raf: [122  63  90 131]
topo: [62 62 62 62]
roku: [ 82 151 107  62]
dezig: [123 156  81 116]
lomo: [ 61  61 131 131]
count topo: [62]
4
count roku: [107]
1
[ 61 131 131]
lomo
count lomo: [61]
2
count lomo: [131]
2
count roku: [151]
1
count topo: [61]
0

dezig: [123 127 125 116 131 122 127 122 127 134 126 126 132 132 123 116 115 135
 135 126 122 125 125 120 123 124 128 142 117 140 126 132 124 125 127 124
 131 125 127 123 115 124 127 123 123 107]
roku: [124 138 131 123 128 122 116 120 135 135 127 130 131 135 120 127 114 135
 135 119 126 115 120 123 127 126 129 142 120 139 124 136 126 126 133 122
 137 126 128 127 113 129 126 127 110 110]
diti: [126 140 132 124 130 125 114 123 138 143 124 131 133 129 124 128 110 132
 129 117 131 110 116 123 125 127 130 140 126 138 121 135 125 123 142 118
 139 127 129 129 119 126 122 126 108 111]
lomo: [128 133 149 133 143 158 146 161  84 114  63 166 129 114 122 118 151 114
 145 125 100 142 131 111 206 110  69 106 212 159  81 123 157  69 122 131
  91 115 173 106  68 183 110 138 125  66]
tanag: [129 131 125 128 135 111 118 144 132 130 119 131 122 125 128 137 134 138
 125 129 126 132 129 136 133 125 136 122 126 134 131 125 125 131 131 105
 126 129 124 127 122 122 129 138 129 117]
bep: [124 135 129 112 130 115 116 120 132 138 127 130 135 137 125 122 116 134
 140 118 127 120 126 122 125 126 133 145 123 137 127 133 129 129 128 118
 135 122 127 127 109 127 125 130 107 107]
fofot: [130 133 123 124 130 118 119 140 128 130 122 131 117 128 128 140 134 136
 121 129 128 130 126 135 135 123 142 124 128 132 128 125 126 126 131 107
 130 128 125 125 119 123 133 141 130 117]
Lev: [124 132 129 121 132 126 112 125 134 141 121 127 136 128 124 123 109 132
 128 124 129 115 120 121 123 124 128 139 123 139 121 134 125 121 141 121
 135 128 130 126 120 123 122 122 116 111]
count roku: [135]
5
count fofot: [128]
7

Bazep: [129 108 113 144 133]
raf: [ 94 132 121 145 103]
dezig: [ 94 132 113 144 103]
lomo: [121 154 168  64 100]
bep: [121 154  64 168 100]
Lev: [144 159 153 153  96]
[121 154 168  64]
lomo
count Lev: [153]
2
[129 108 113 144 133]
Bazep
[121 145 103]
raf
[154 168]
lomo

fofot: [155 158 171 171 160 121 159 171 128 155 171 170 106  80]
roku: [130 159 164 175  67 119 148 104 127 153 152 168 102  76]
diti: [140 141 140 163 105 125 159 105 140 105 159 141 106  76]
count fofot: [171]
4
count diti: [140]
3
count fofot: [159]
1
[175  67 119 148 104 127 153 152 168]
roku
count diti: [105]
3

bep: [164 157  93 124  96 151 176 161 173 171 133 143 142 126 126 151 102 100
 141  97 141 135]
topo: [149 120 115 125 125 159 164 179 115 130 126 129 127 168 110 152  56  86
  96 126 125 124]
tanag: [164 157 161 125 143 151 176 161 173 171  97  97 142 126 126 125 161 100
 143  97 141 135]
count tanag: [97]
3
count tanag: [126]
2
count topo: [159]
1
count topo: [126]
2
[126 125 161 100 143  97 141 135]
tanag

fofot: [ 75  60 165 171 110  71  99]
diti: [144 194 163 134 108  99 178]
topo: [ 65 102  91 150 129 103 187]
roku: [145 168 103 150  91 129 134]
dezig: [103 151  82 100 176  73 106]
raf: [150 111 200 126  88  84 181]
bep: [178 173 178 157 178 173 173]
Bazep: [179 106 127 148  97  61 147]
lomo: [ 72 104 161 119 141 163 185]
bezof: [153  87 152 184 142 171  72]
tanag: [ 68 172 154 101  75 145 146]
Lev: [139  82 197 156 154  87 130]
[ 91 150 129 103]
topo
count bep: [178]
3
[ 65 102  91 150]
topo

